[-2.94 -0.04  8.14 -2.93 -2.83  2.04  8.13]  Q249
[ 2.24  1.19  5.57 -4.65 -1.32  1.23 -2.83]  Q188
[-5.89  1.44 -1.63 -3.92  2.88  2.32  3.48]  Q467
[ 3.23 -0.04  8.14 -2.93 -2.83  1.07 -4.88]  Q386
gone Q249: [-2.83 -2.94 -0.04  8.13 -2.93  2.04] : [8.14]
gone Q249: [-2.83  2.04  8.13  8.14 -2.94 -0.04] : [-2.93]
diff Q188: [ 2.25  1.19  5.57 -4.65 -1.32  1.23 -2.83] : 0, [2.24]
diff Q188: [ 2.24  1.19  5.57 -4.64 -1.32  1.23 -2.83] : 3, [-4.65]
diff Q386: [ 3.23 -0.04  8.14 -2.93 -2.82  1.07 -4.88] : 4, [-2.83]

[ 1.95  1.87  1.36 -0.75 -3.14]  Q114
[ 1.21 -2.96 -2.86 -2.64  5.25]  Q249
[ 2.03  3.30  5.99 -0.68 -1.78]  Q386
[ 5.18 -3.19 -4.81 -6.21  1.90]  Q467
[ 3.87 -3.35 -3.79 -5.30  1.87]  Q400
[ 4.36 -2.46 -3.92 -5.33  2.46]  Q133
[ 2.62  4.21  6.86  2.61 -4.39]  Q137
[ 3.30  0.24 -2.18 -1.98 -0.36]  Q640
[-2.10 -3.75 -3.05  3.79  8.41]  Q188
diff Q137: [ 2.62  4.21  6.87  2.61 -4.39] : 2, [6.86]
diff Q133: [ 4.36 -2.46 -3.91 -5.33  2.46] : 2, [-3.92]
gone Q137: [-4.39  2.61  6.86  4.21] : [2.62]

[-3.57 -1.21 -3.56 -3.33  0.43] -> Q188
[-0.32  5.91  3.92  5.82 -4.87] -> Q933
[ 0.06  5.01  2.86  1.96 -2.40] -> Q283
[ 5.81  2.49 -1.72 -1.90 -7.58] -> Q206
[ 4.68  0.61 -2.38 -3.47  1.32] -> Q133
[ 7.86 -3.71 -6.00 -6.69 -1.64] -> Q137
[ 7.91 -1.43 -5.02 -5.64 -2.59] -> Q114
[ 4.23  6.49  0.56  2.74 -4.15] -> Q640
[-0.53 -5.41 -4.49  2.90  8.16] -> Q386
diff Q114: [ 7.91 -1.43 -5.02 -5.65 -2.59] : 3, [-5.64]
gone Q206: [-1.72 -7.58  5.81  2.49] : [-1.90]
diff Q386: [-0.53 -5.40 -4.49  2.90  8.16] : 1, [-5.41]
gone Q137: [-3.71 -6.69 -1.64  7.86] : [-6.00]
gone Q188: [-3.33  0.43 -3.57 -1.21] : [-3.56]
gone Q283: [ 1.96  5.01  0.06 -2.40] : [2.86]

[-4.61  0.61  0.46 -2.06 -4.27 -6.54  0.13 -2.23  1.39 -1.08  2.43 -2.51
 -0.64 -2.33  1.46 -5.81  0.55 -5.29 -5.02 -5.94  0.39] : Q206
[-4.61  0.61  0.46 -2.06 -4.27 -6.54  0.13 -2.23  1.39 -1.08  3.12 -0.32
  1.61  0.06  0.65 -1.51 -0.44 -2.34 -1.47 -1.67  0.66] : Q188
[-5.28  1.75  1.24  6.01 -5.00 -7.05 -0.61  2.60  0.06  1.72 -1.39  3.28
  3.75  5.18 -1.55 -6.03  0.32 -5.94 -5.59 -6.38 -0.50] : Q386
gone Q188: [-1.51 -1.47  3.12 -1.67 -2.23 -0.32  1.61  0.46 -1.08 -2.34  0.13  0.61
 -2.06  1.39 -6.54 -4.61 -4.27  0.65 -0.44  0.06] : [0.66]
diff Q206: [-4.61  0.61  0.46 -2.06 -4.27 -6.54  0.13 -2.22  1.39 -1.08  2.43 -2.51
 -0.64 -2.33  1.46 -5.81  0.55 -5.29 -5.02 -5.94  0.39] : 7, [-2.23]
diff Q188: [-4.61  0.61  0.46 -2.06 -4.27 -6.54  0.13 -2.23  1.39 -1.08  3.12 -0.32
  1.60  0.06  0.65 -1.51 -0.44 -2.34 -1.47 -1.67  0.66] : 12, [1.61]

[ 0.60  0.64  0.65  3.44  0.07 -1.56  1.79  4.90 -5.41  1.41 -3.27  2.86
  2.22  7.35 -4.08 -2.00  0.75  0.93  2.41  6.29  0.09 -2.25 -2.09  4.16
  0.98 -4.12  1.23 -0.18 -2.87 -4.13 -0.83 -4.02 -0.47 -3.93 -6.87  1.84
 -1.72] -> Q467
[ 1.63  1.35  2.12  4.95 -1.60 -0.96 -1.21  5.81  0.06  1.64 -3.37  4.02
  2.00  5.53 -5.29  0.72  2.48 -0.23  3.32  3.60  2.00 -0.73 -4.31  3.24
  0.49 -3.44  2.07 -0.36 -2.13 -4.10 -0.98 -3.40 -0.52 -5.26 -5.26  1.60
  0.01] -> Q188
[ 0.34  1.41  0.96  3.47  0.40 -0.90  2.09  4.54 -5.49  2.30 -2.85  3.14
  2.90  6.92 -4.40 -1.42  0.64  1.09  2.68  6.02  0.51 -1.58 -2.16  3.74
 -0.40 -3.76  1.10 -0.31 -3.16 -3.70  0.48 -3.44  0.55 -4.57 -5.90  1.17
 -1.77] -> Q386
[ 1.25  0.76  1.01  3.90  0.29 -1.10  1.53  4.22 -4.32  2.01 -2.73  3.72
  3.00  7.33 -3.70 -1.65  0.92  1.49  2.57  4.78  0.50 -1.91 -2.45  3.08
 -0.25 -4.55  1.19 -0.49 -3.41 -3.63  0.29 -4.04  0.48 -4.71 -5.78  2.00
 -1.85] -> Q133
[ 0.40  1.14  2.15  3.58 -0.71 -0.12  0.19  5.20 -2.92  1.77 -3.70  2.71
  2.77  5.87 -4.76 -1.23  0.92  1.40  2.49  6.05  0.23 -0.78 -2.89  4.17
  0.43 -3.40  0.83 -0.59 -2.59 -4.42 -0.90 -3.16 -0.48 -4.32 -5.39  0.85
 -0.38] -> Q933
[ 1.19  1.31  2.28  3.59 -1.49  0.49 -0.51  4.96 -1.77  1.00 -3.57  2.03
  2.74  5.04 -4.06 -0.59  2.49  1.84  2.35  6.75  1.57 -1.10 -3.19  4.72
  1.99 -3.12  0.47 -1.32 -1.53 -4.46 -1.05 -3.50 -0.79 -5.42 -4.86  1.66
  0.43] -> Q114
[ 2.58  1.64  2.78  5.34 -1.24  0.47  0.34  5.59 -0.81  2.24 -3.61  3.51
  3.57  5.82 -3.39  0.55  3.05  1.17  2.14  2.18  1.70  0.73 -2.90  2.68
 -1.13 -3.70  1.72  0.11 -3.41 -3.18 -0.06 -3.51  0.56 -5.29 -4.01  2.00
 -0.50] -> Q640
diff Q133: [ 1.25  0.76  1.01  3.90  0.29 -1.10  1.53  4.22 -4.32  2.01 -2.73  3.72
  3.00  7.33 -3.70 -1.65  0.92  1.49  2.57  4.78  0.50 -1.91 -2.45  3.08
 -0.24 -4.55  1.19 -0.49 -3.41 -3.63  0.29 -4.04  0.48 -4.71 -5.78  2.00
 -1.85] : 24, [-0.25]
diff Q188: [ 1.63  1.35  2.12  4.95 -1.60 -0.96 -1.21  5.81  0.06  1.64 -3.37  4.02
  2.00  5.53 -5.29  0.72  2.48 -0.23  3.33  3.60  2.00 -0.73 -4.31  3.24
  0.49 -3.44  2.07 -0.36 -2.13 -4.10 -0.98 -3.40 -0.52 -5.26 -5.26  1.60
  0.01] : 18, [3.32]
diff Q467: [ 0.60  0.64  0.65  3.44  0.07 -1.56  1.79  4.90 -5.41  1.41 -3.27  2.86
  2.22  7.35 -4.08 -2.00  0.75  0.93  2.40  6.29  0.09 -2.25 -2.09  4.16
  0.98 -4.12  1.23 -0.18 -2.87 -4.13 -0.83 -4.02 -0.47 -3.93 -6.87  1.84
 -1.72] : 18, [2.41]
diff Q133: [ 1.25  0.76  1.01  3.90  0.29 -1.10  1.53  4.22 -4.32  2.01 -2.73  3.72
  3.00  7.33 -3.70 -1.65  0.91  1.49  2.57  4.78  0.50 -1.91 -2.45  3.08
 -0.25 -4.55  1.19 -0.49 -3.41 -3.63  0.29 -4.04  0.48 -4.71 -5.78  2.00
 -1.85] : 16, [0.92]

[-0.71 -0.64  1.30 -3.89  0.12  0.48 -0.93  0.47  0.45] -> Q249
[-5.61  3.93  5.90  1.73 -4.40 -6.06  1.69 -1.23  2.04] -> Q114
[-2.57 -3.70  0.06  1.16  2.61 -1.10  1.27  0.96 -0.87] -> Q400
[-2.75  3.61 -3.15 -3.65 -2.79 -3.73  1.37  1.86 -2.74] -> Q137
[-0.71 -0.64  1.30 -3.89  0.12  1.08 -0.93  0.47  0.45] -> Q386
gone Q137: [-2.74 -3.15 -3.73  3.61  1.37 -3.65  1.86 -2.79] : [-2.75]
diff Q386: [-0.71 -0.63  1.30 -3.89  0.12  1.08 -0.93  0.47  0.45] : 1, [-0.64]
gone Q400: [-3.70  1.16 -0.87  0.06 -1.10  2.61 -2.57  1.27] : [0.96]
diff Q137: [-2.75  3.61 -3.15 -3.65 -2.79 -3.73  1.37  1.86 -2.73] : 8, [-2.74]
diff Q249: [-0.71 -0.65  1.30 -3.89  0.12  0.48 -0.93  0.47  0.45] : 1, [-0.64]
diff Q386: [-0.71 -0.64  1.30 -3.89  0.12  1.08 -0.93  0.46  0.45] : 7, [0.47]
gone Q249: [-0.71  1.30  0.12  0.48 -0.93 -3.89 -0.64  0.45] : [0.47]

[ 3.96  1.92 -4.06  3.95]  Q137
[-3.65 -0.77 -5.99  2.29]  Q283
[-4.10 -2.07  7.89  1.59]  Q114
diff Q137: [ 3.96  1.92 -4.06  3.94] : 3, [3.95]
gone Q137: [-4.06  1.92  3.95] : [3.96]

[-2.20  1.02  0.80  1.51 -0.45 -0.73  0.69 -0.34  0.73  0.19  0.85  0.74
 -0.31  1.16 -0.08] : Q400
[-1.43 -0.25  7.10 -4.50 -1.03  1.43 -4.67 -4.52  2.88  2.62  3.92  4.55
 -1.79 -0.41 -1.51] : Q386
[ 2.53  0.22 -0.15 -3.57 -0.11 -1.76 -1.02 -0.37  1.08 -0.62  0.21 -1.70
 -2.57 -2.20  1.76] : Q206
[ 2.53  0.22 -0.15 -3.57 -0.11 -1.76 -1.02 -0.37 -2.21 -0.62 -0.14 -1.70
 -2.57 -2.20  5.42] : Q114
[-0.02  0.26  0.15 -0.56 -0.10 -0.54 -0.23 -0.19  0.26 -0.16  0.13 -0.26
 -0.61 -0.38  0.24] : Q188
gone Q206: [-1.76 -1.02  1.76  2.53 -3.57 -1.70 -2.20 -0.15 -0.11  0.21 -0.62  1.08
 -0.37 -2.57] : [0.22]
gone Q114: [-0.14 -1.76 -1.02 -3.57  5.42 -0.15  0.22 -0.11 -0.37 -1.70 -2.57 -2.21
  2.53 -0.62] : [-2.20]
diff Q386: [-1.43 -0.25  7.10 -4.50 -1.03  1.43 -4.67 -4.52  2.88  2.62  3.92  4.55
 -1.78 -0.41 -1.51] : 12, [-1.79]

[ 2.91  2.42  1.47  6.57  6.89 -2.99 -6.69] : Q933
[ 2.91  2.42  1.47  6.57  6.89  7.10 -6.69] : Q206
[ 2.25 -2.36  4.48  0.87  5.50 -4.82  6.35] : Q283
[ 2.25 -2.36  4.48  5.51  5.50 -1.61  0.29] : Q386
[ 2.18 -5.01 -5.00 -6.32 -4.51  2.06  5.32] : Q133
[ 3.61  3.30 -0.60  0.08  6.44  4.46  4.24] : Q249
[ 2.07 -6.03  5.23  5.09 -2.56  1.57 -3.19] : Q114
gone Q133: [ 5.32 -5.01  2.18 -6.32 -4.51  2.06] : [-5.00]
diff Q249: [ 3.61  3.30 -0.59  0.08  6.44  4.46  4.24] : 2, [-0.60]
gone Q386: [ 2.25  4.48 -2.36 -1.61  0.29  5.51] : [5.50]
diff Q114: [ 2.07 -6.03  5.23  5.09 -2.57  1.57 -3.19] : 4, [-2.56]

[-1.18 -1.40 -1.19 -0.26] -> Q640
[ 7.35 -1.12 -3.00  0.09] -> Q933
[0.86 0.50 0.71 0.85] -> Q114
[ 7.35 -3.33 -3.00  0.09] -> Q133
gone Q114: [0.71 0.85 0.86] : [0.50]
diff Q640: [-1.19 -1.40 -1.19 -0.26] : 0, [-1.18]
gone Q114: [0.50 0.86 0.71] : [0.85]

[-1.51  3.41  6.18  3.48  2.88  1.65 -2.44 -0.96  3.14  0.44 -2.75  6.88
  6.61  2.20 -0.86  1.95  2.22  5.52  2.97  3.48  0.58  3.08 -0.36] = Q400
[ 0.15  2.14  1.37  3.06  0.87  1.58 -0.19 -0.95  1.55 -0.53 -0.20  2.34
  1.48  2.42 -0.71  1.83  1.41  2.56  2.99  2.88  0.02  0.94  0.86] = Q249
[ 4.67  3.19  2.57 -0.82  1.31 -1.62  4.10 -2.40  1.58 -1.65  4.49  3.12
  2.90 -1.15 -2.70 -1.87 -1.54  2.82 -0.94  0.44 -1.40  1.32 -2.09] = Q386
[ 1.17  4.05  4.07 -6.15  1.37 -3.92 -0.48 -0.13  2.84 -0.81  0.12  6.31
  4.85 -4.24 -1.91 -6.19 -4.60  5.97 -5.57 -3.77 -0.66  0.74 -0.29] = Q188
gone Q249: [ 0.15 -0.95  0.87 -0.53 -0.20  2.56  2.42  2.99  0.86  2.14  1.37  0.94
  0.02 -0.71  1.48 -0.19  1.41  3.06  1.83  1.58  2.88  2.34] : [1.55]
diff Q188: [ 1.17  4.05  4.07 -6.15  1.37 -3.92 -0.48 -0.13  2.84 -0.81  0.12  6.30
  4.85 -4.24 -1.91 -6.19 -4.60  5.97 -5.57 -3.77 -0.66  0.74 -0.29] : 11, [6.31]
diff Q386: [ 4.68  3.19  2.57 -0.82  1.31 -1.62  4.10 -2.40  1.58 -1.65  4.49  3.12
  2.90 -1.15 -2.70 -1.87 -1.54  2.82 -0.94  0.44 -1.40  1.32 -2.09] : 0, [4.67]
diff Q386: [ 4.67  3.19  2.57 -0.82  1.31 -1.62  4.09 -2.40  1.58 -1.65  4.49  3.12
  2.90 -1.15 -2.70 -1.87 -1.54  2.82 -0.94  0.44 -1.40  1.32 -2.09] : 6, [4.10]
gone Q249: [ 3.06  1.55 -0.95  2.56  1.58  2.14 -0.53  2.88  2.42  1.48  0.02  1.41
  0.94 -0.71 -0.19 -0.20  2.34  1.83  0.15  2.99  1.37  0.86] : [0.87]
gone Q188: [-6.15 -0.81 -4.24  1.37 -3.77 -3.92  4.07 -1.91  2.84 -5.57  0.74  1.17
 -4.60 -6.19 -0.29  4.05  0.12 -0.66  6.31 -0.13  4.85  5.97] : [-0.48]
diff Q386: [ 4.67  3.19  2.57 -0.82  1.31 -1.62  4.10 -2.40  1.58 -1.65  4.49  3.12
  2.90 -1.15 -2.70 -1.87 -1.54  2.82 -0.94  0.44 -1.41  1.32 -2.09] : 20, [-1.40]

